128 stands for zero in the data rows.
Some points:
[141 151 147 109 148 142 137 122  93 118 131 103 121 114 103 123 184 138 168  95 148 133  87 111 136  60 130 123 126 161  93  55 157 121 106 133 167]
[ 65 171 112 128 127 140  88  92 156 144 192 132 114 162  62  43 151 174 109 128 120 117 134 148 168 113 119 219 138  94 148 171 135  89 144 140  81]
[123 137 118 129  98 118 161 153 192 134 137 150 108 154 197 128  51 170  89 169 165  87 141 125  97 103  99 140 143 108 115 140 135 175 137 112 155]
[149 135 132 116  81 135 145 135 119 101  75 163 121 110 110 100 154 131 127 166  94  68 116 125 152 131  91 165  95 128 186 179 146 130  92 186 202]
[106 123 136 173 147  97 188 151  68 108 160 136 127 147 171 118 106  89  80 157  57 122 108 151  88 182 114 116 128 121  72 151  94 136 108 135 133]
[113 145 167 177 143 100  71 173 114 104 149 117 151 136 126  84 147 103 110 132 143 105 121 171  95 127 160 154 180  79  97 123 105 129  99 128 141]
[150 148 157 147  84  94 177 100 128 102 116 138 190 122 106 177 139 195 118  88 104 109 117 110 143  86 169 113 171  67 149 107 143 163 175 119 127]
[113 155  69 191 133 117 165 122 136 107 202 137 218 160 149  95 118 113  87 170 133 170 128  50 141 131 117 104 146 144 105  88 143 117  73 161 102]
[149  54 150 123 178 138 136  62 183  98 108 106 112 124 111 179  99 144  62 150 111 163 112  64  84 109 153 152 141 113 173 125 125 127  95 109 123]
[137 150 143 207  96 125 166 179 232 145 107  94 146  89 137 114 172 135 123 128 138 160 176 134  95 145 134 200 143 143 129 101 117 103 189 139 146]
[ 60 172 149 118 174 106 162 118 217 100 129  91 129 100 159 158  95  99 129 155 101 147 109 119 189 164 144 127 122 141 130 175 102  86 123 183 156]
[106  70 100  87  82 150 203 151 137 128 126 142 179 139 111 135 130 128 141 119 130 141  84 164 179 157 130 120 172  88 135 120  59 116  92 111 116]
[128 151  96  89 118 179 183 155 129  91 117 101  55  52 114 166 123  83 128 142 139 158 108  95 124 183 149 168 198 190 155  93 129  71 133 139 139]
[ 95 159 113 126 174  68 177 104 124 131  98 182  88  65 158 126 180 105 116 131 144 194 185 164 150 138 108 133  57 123 199  86  82 102 175 134 137]
[105 155  95 116 182 184 175 153 177 124 126 108 128 141 106 167  63  92 146 171 145 111 194 194 116 147 189 116 126 124 112 108 165 204 119 114 151]
[107  99 155 187 126 167  81 133 151 135 167 179 111 150 158 172 134 128 118  93 132 119  72 171 125 183  68 145 158 113 150 129  74 115 179 104 147]
[169 144 124 101 157  54  81 141 158 115  53 150  79 146 141 134 131 129  74 143 135 127 132 115 153 162 128 151 149 127  89 109 155 106 127 157 102]
[142 137 138 131 124 130 157  76 143 194 175 151 138 106 138 111 147 132  93 119 144 113  89 102 170 197 115 145 183 174  90 181 159 138 102 135 161]
[161 158 137  94 120 117 149 113 187 126 160 105 139  88 166  70 100 100  96 149  93 111 158 150 119 178 127  92 158 113 114 158 146  72 122  65 105]
[146 174 164 128 157  81 150  93 126 201 157 131 157 103 174  48  91  98 152 125 140 126 102 136 118 102 137 164  95 152 122 126 126 155 161  47  89]
[ 84  90 124 147 135 113 116 129 152  98 145 108 131 102 132  85 114 123 127 151  99 139 136 115 158 116  95 107 159 138 160  30 124 143  92  70 149]
[ 83 148  91 126 111 154 144 126 103 159 138 133 178 108 110 179 127 125  48  89 108 129 121 145 110 149 143 137  98  71  94 114  97 133 131 111 156]
[131 114  91 139 126 111 129 151 167 101 162 137 152  93 174 114 153 148 117 106 105 110 129 139 112 143  96 101 166 161 207 121 145 150 102 118  73]
[100 107 151 126 146 115 181 144 182 186 126 168  96 155 123 109 192  58 130 144 110  88 130 118 125 154 192 125  73 156 137  61 123 174  99 177 114]
[116 102 142 197 206 110 175 115 129 110 117 121 100 110 119  93 135 182 112 158 112 113  97 191 177  89 104  95 138 143 100 147 117 101 107 152 165]
[182  97 115 193 121 154 136 124 101 122 131 109 139 106 105 141 126  86 127 201 102  92 170  89 159  99 189 111 128 119 145 147 134 124 203 175 128]
[140 145 121 151 140 129 224 147 186 126 112 117 117 200 150 134 123 164 171  93 139 119 116 107 113  90 125 166  94  54 136  92  88 100  91  94 128]
[105 123 128  84 162 119  69 161 134 114 104 123 164 160 107 103 154 134 164 144 108 107 120  91  79 118 117  75  82 118 112 113 177  80 144 155 139]
[ 86 108 170 115 121 149 125 125 110 130 158 130 109 173 147 159  83 163  90 206 198 166 144 159 174 129 128 129 119 141 122  94 115 138 129 200  82]
[136 121  82 189 109 158 102  85 110 151 109  79 180 141 158 177 113 104 110 110 138  92 199 125 132 138  75 124  75 113 122 143 182  91  74 134 140]
[157 124  99 139 190  94 135 155 136 167  95  88 153 185  86 159 129 167  69 151  97 143 112 132 114 160  87 194 105  75 170 131  83 166 121 119  99]
[149  97  39 149 185  61 118 159 141 114 141  91  96 140 134  84 136 129 102  47 142 159 106 161 120 140 180 142 141 131 134 137 151 152 138 168 118]
[ 87 119 118 150  87 117 147 148 105 150 130  91  98 149 117 175  81 115  99 106 155 139  98 200 182 107 217 165 128 110 134 136 159  90 108  46 125]
[ 91 163  62 116 102  79 105 204 110 158 156 156 114  79 141 156 163 159 101 158 167 128 205 112  92 104 120 149 163 158 135 103 138 139 149 129 148]
[104 147 117 183 130 140 154  98 144 114 130 103 150 110 179 165 125 185 116 151 158 161  78 131  76 124 161 123  91 136  53 100  92 141 136 149 133]
[144 126 115 115 126 117  92  79 135 114 100 163 162  84 159 178 131 107 150 115 109 107  55 133 117 132 169 115 149 143 115 135  84 173 132 103  92]
[104 174 123 111  74 107 109 174 184  86 177 106 107 153 169 164 180 130 118 175  84 159 107 125 151 126 137 111  52 108 121 144 190 119  76 101 167]
[149 147 129 139 151 158 140 127 148 160 184 134 128 132 157 170 127 135 138 140 195  92 117  79 138 123 131 115  93  47 197 123  92 110 122 128 132]
[148 137  90 193  95 117 128  94 123  89 142  90  98 119  96 142 141 136 115 190 136 112 130  72 169 148 122 109  96 161 124  84  84 157 170  79 103]
[102  74 125 192  68  99 137  93 135 174  96 102  77  84 117 114 120 117 143 143 132 132 135 157  97 179 131 140 129 126 149  89 186  69 148 139 167]
[112 121 156  71 158 121 149 123 160  78 161  85 145 140 122 115 125 104  50  90 136 104 165  99 150 179 135 177 133 102 103 102 113 103 139 110 185]
[ 87 106 119 129 110 187 152 145 167 131 107 203 114 113  86 114 163 107 104 118  92 129 153  81 129 109  82 152 107 145  59 102 101 132  97 104  82]
[107 187 125 133 109  97 182 129 132  62 142  98 100  85 100 126 209 145 107 175 140  62 150 163 115 128 121 129  99 161 113 118 102 134 110 133 138]
[104  92 153 162 145 144 136 101 114  82 163 120 142 146 141 177 114  95 121 132 121 147 111 140 112  80 139 220 125 189 155 124 102 171 137 146 132]
[140  71 145 171  95 135 101 135 151 123  90 108  93 114 116 149 177 114 146 129 123 155 123 119 175 117 125 160  95  97  54 160 135 107 113  85 117]
[159 126 159 162 187 151 137 155 113 102 153 119 132  97 133  78  89 126 164  95 135 175 230 125 126 132 119 105 139  90 151 156 125 155  52 150 128]
[159 125 103 181 159  87 168  85 187 134  94 156 121 154  98 135 141 107 106 118 231 148 139 128 136 165 117  79 126 182 137 144 137  84 110  88 142]
[ 68 156 104 143 140  80 130 114 165 126  91 102 121 164 139  97  65 142 175 137 135  79 114  70 135 150 114 166 186 157 141 104  73 124  60 115 140]
[102 142 178 130 110  99 107 129 160 104 144 187 168 161 108 154 104 117 111 145 113 135 158 152 127  84 186  74 182 102 162  89  96  76 124 134 122]
[ 43 101 157 162 177  92 179  92 139 129 150 131 148 102 106  89 103 190 106 148 117 115 116  71 100 167 188 148 101 146 152 162 165 105 136 103 133]
[ 72 142  95 170 145 146 136 113 150 140 110 127  71 117 115 157 146  26  89 140 167  95 138 111 140 110 121 111 120 123 164 124 169 156 126 132  34]
[102 105 132 132 150  85 168  71 210 145 174 137  99 104 115 186 136 147 177 100 124 148 185 127 110 127  68 105 145 130 103 107 120 182 127 175 139]
[165 122  96 106 156  76 190 122 115 191 147 122 131 171 113 157 144  83 135 219 104 180 117 137 169  80  89 175 160 140 127 101 130 108 144 100 197]
[108 141 143 103 113  84 168 115  94 133  48  92 154 141 152 142 168 148 149 154 130 155 197 100 111 134 120 146 184 120 132 128 163  92 134 132  49]
[153  95 150 112 102 160 196 191 103 138 130 169  78 151 128 103 126 151 135 121 146 143 123  86 111 124 131 169  97 146 137 169 146 108 118 136 107]
[ 99 156 106  98 121 149 108 138 120 202 115  91 120 116  91 148  93 207 136 113  69 132 181 123 139 115 141  90  82 185 134 128  51  74 108 113 171]
[188 128 113 133 118 136 120  99 189 152 186 146 134  87 100 105 110 164 118 182  57 153 103 144 107 188 166 166 112 122 123 104 149  99  60 146  85]
[135 142  87 142 166  96 136 143 144 105 147 141 145 142  82 164  99 123 147 104 108 122 127 181 100 116 107 132  86 195  99  91 142  57 132 147 102]
[182 120 121  50 102  97 146 100 132  92 145 124 104 122 127  78  52 132  76 148 180 160 128 141 123 100 160  82  78 117 139 132  78 147 128 126 127]
[152 225 169 124 168 211 135 109 154 141  91 168 115 159 163 171 114 139 122 137  96 160  93 150  79  96 137 128 137 132 179 130 138 102 111 120 137]
[ 69  96 179 114  96  69 141 149 136 141 132 141 124 117 150 135 107 159  91 162 153 180 134 119  67 131 133 130 113 134 117 137 117 121  60 135 102]
[ 88 120  68 139  88 145 115 153 157 147 144 114 113 156 113  98 136 107 173 115 118 158  93  72 161 112 162  99 106 138 142 220  97 138 180 162 127]
[ 91  71 125 107 187 152 167 155  98 129 175 108  72 108 170 157 141 150  91 115 101  47 120 109 129  96  95 114 139 171 132 152 178 102 149  66 147]
[114 155 145 179 109 124 142 197 187 164 108 114 126  90  56 144  53 122  68 149 144  81  23 130  92 126  93  97 125 132 139  84 132 148 135 148 154]
[109 157 162 171  86 110 140 126 107 135  87 193 126 173 122 103  70 115  72  58  73 139 172  91 188 123 140 133  78 156 129  92 152 119 121 140 154]
[116 184 116 116  98 112 171  79 124  90 163 101  92 127  71 137  91  79 114 101 120 139 112 134  77 113  59 130 120 123 118 182 163 104 143 161 105]
[127 161 138 172 109  55 174 155 141 140 130 144 118 115  47 172 123  92 146 126 128 107 152 126 116 124  92 114 148 172 134 174  99 128 124 117 109]
[104 163 113 120 134 160 110 141 142  59 112 190 137  70 121 106  90 136 120 134 171 140 108 101 147 115 121 190 113 107 113  82 136 155 122 102 131]
[131 130  83 142 121 119 144 171 159 104 120 185 168 154 154 172 115 158 109 142 112 117 150 141 141 111 184 180  86 188 177 155 123 124 121  72 133]
[151 114 132 128 143 153 147 161 157 156  88 149  77 115  94 118 116 170 146 141  76 128 141  78 188 122 115 132 120 118  89  98 160 136 139 121 134]
[125 104 154 140 117 108 120 176 112  79 119 127 142 148 107 130 111 135 135 154 115 211 121 114 117 169  82 113 105 127 153 122 162 138 161  94 179]
[144 161 210 165 119 145 125 216 154 169 144  58 131 120 133 146 151 142  72  93 107 139 147  73 166 119 114 117  97 169 129 124 103 138 115 113  43]
[143 121 148 122  78 106 102 109 130 133 142  55  98 172 144 129 127  82 150 103  76 149 138  97  84 120 107 161  90 165 167 107 118 152  90 112 159]
[105  98 114 122 138 111 151 148 180 133 122  93 182  25 179 152  95 139 105 135 126 143 102 143 163  54  95 151 111 123 160 144 105 155  93 182 109]
[127 115  81 186 118  72 127 123 175 136 151 185  63  95 128 133 131  88  90 134 121 167 147  38  71  50 149 138 137 104 104 143 109  80 113 138 146]
[114 123  77 163 104 186 155  88 189 117  80  91 119 182 126  56 180 132  45 160 139 125 137 176  98  68 111  82 148 172 139 142 118 156 142 118 152]
[102 207  59 176 158 111 134 107 123 124 111 126  53 112 185 102 118 149 123 123  52 148 101 133 150 174 125 116 166  86 140 129 134 168 116 109 113]
[ 90 163 161 146 174 107 111 119 125 144 116 126 133 119  82 121 189 137 103 126 169 162 129 127 130 142 153 128 152 152 181 159 137 180  43 109 172]
There is one direction along which these points spread out most. Take the direction at right angles to it along which they spread out most. Go by this last direction. For each point below, how far along it does it lie, from 0 to 99? 50 is the average, and the first point above lies past it. One standard deviation of the points above along it is 16.
[137 150 143 207  96 125 166 179 232 145 107  94 146  89 137 114 172 135 123 128 138 160 176 134  95 145 134 200 143 143 129 101 117 103 189 139 146] 46
[116 184 116 116  98 112 171  79 124  90 163 101  92 127  71 137  91  79 114 101 120 139 112 134  77 113  59 130 120 123 118 182 163 104 143 161 105] 36
[125 104 154 140 117 108 120 176 112  79 119 127 142 148 107 130 111 135 135 154 115 211 121 114 117 169  82 113 105 127 153 122 162 138 161  94 179] 66
[ 87 119 118 150  87 117 147 148 105 150 130  91  98 149 117 175  81 115  99 106 155 139  98 200 182 107 217 165 128 110 134 136 159  90 108  46 125] 69
[140  71 145 171  95 135 101 135 151 123  90 108  93 114 116 149 177 114 146 129 123 155 123 119 175 117 125 160  95  97  54 160 135 107 113  85 117] 76
[153  95 150 112 102 160 196 191 103 138 130 169  78 151 128 103 126 151 135 121 146 143 123  86 111 124 131 169  97 146 137 169 146 108 118 136 107] 78
[102 142 178 130 110  99 107 129 160 104 144 187 168 161 108 154 104 117 111 145 113 135 158 152 127  84 186  74 182 102 162  89  96  76 124 134 122] 59
[112 121 156  71 158 121 149 123 160  78 161  85 145 140 122 115 125 104  50  90 136 104 165  99 150 179 135 177 133 102 103 102 113 103 139 110 185] 48
[ 91  71 125 107 187 152 167 155  98 129 175 108  72 108 170 157 141 150  91 115 101  47 120 109 129  96  95 114 139 171 132 152 178 102 149  66 147] 52
[144 126 115 115 126 117  92  79 135 114 100 163 162  84 159 178 131 107 150 115 109 107  55 133 117 132 169 115 149 143 115 135  84 173 132 103  92] 44
[100 107 151 126 146 115 181 144 182 186 126 168  96 155 123 109 192  58 130 144 110  88 130 118 125 154 192 125  73 156 137  61 123 174  99 177 114] 49
[169 144 124 101 157  54  81 141 158 115  53 150  79 146 141 134 131 129  74 143 135 127 132 115 153 162 128 151 149 127  89 109 155 106 127 157 102] 42
[102 207  59 176 158 111 134 107 123 124 111 126  53 112 185 102 118 149 123 123  52 148 101 133 150 174 125 116 166  86 140 129 134 168 116 109 113] 21
[135 142  87 142 166  96 136 143 144 105 147 141 145 142  82 164  99 123 147 104 108 122 127 181 100 116 107 132  86 195  99  91 142  57 132 147 102] 51
[109 157 162 171  86 110 140 126 107 135  87 193 126 173 122 103  70 115  72  58  73 139 172  91 188 123 140 133  78 156 129  92 152 119 121 140 154] 82
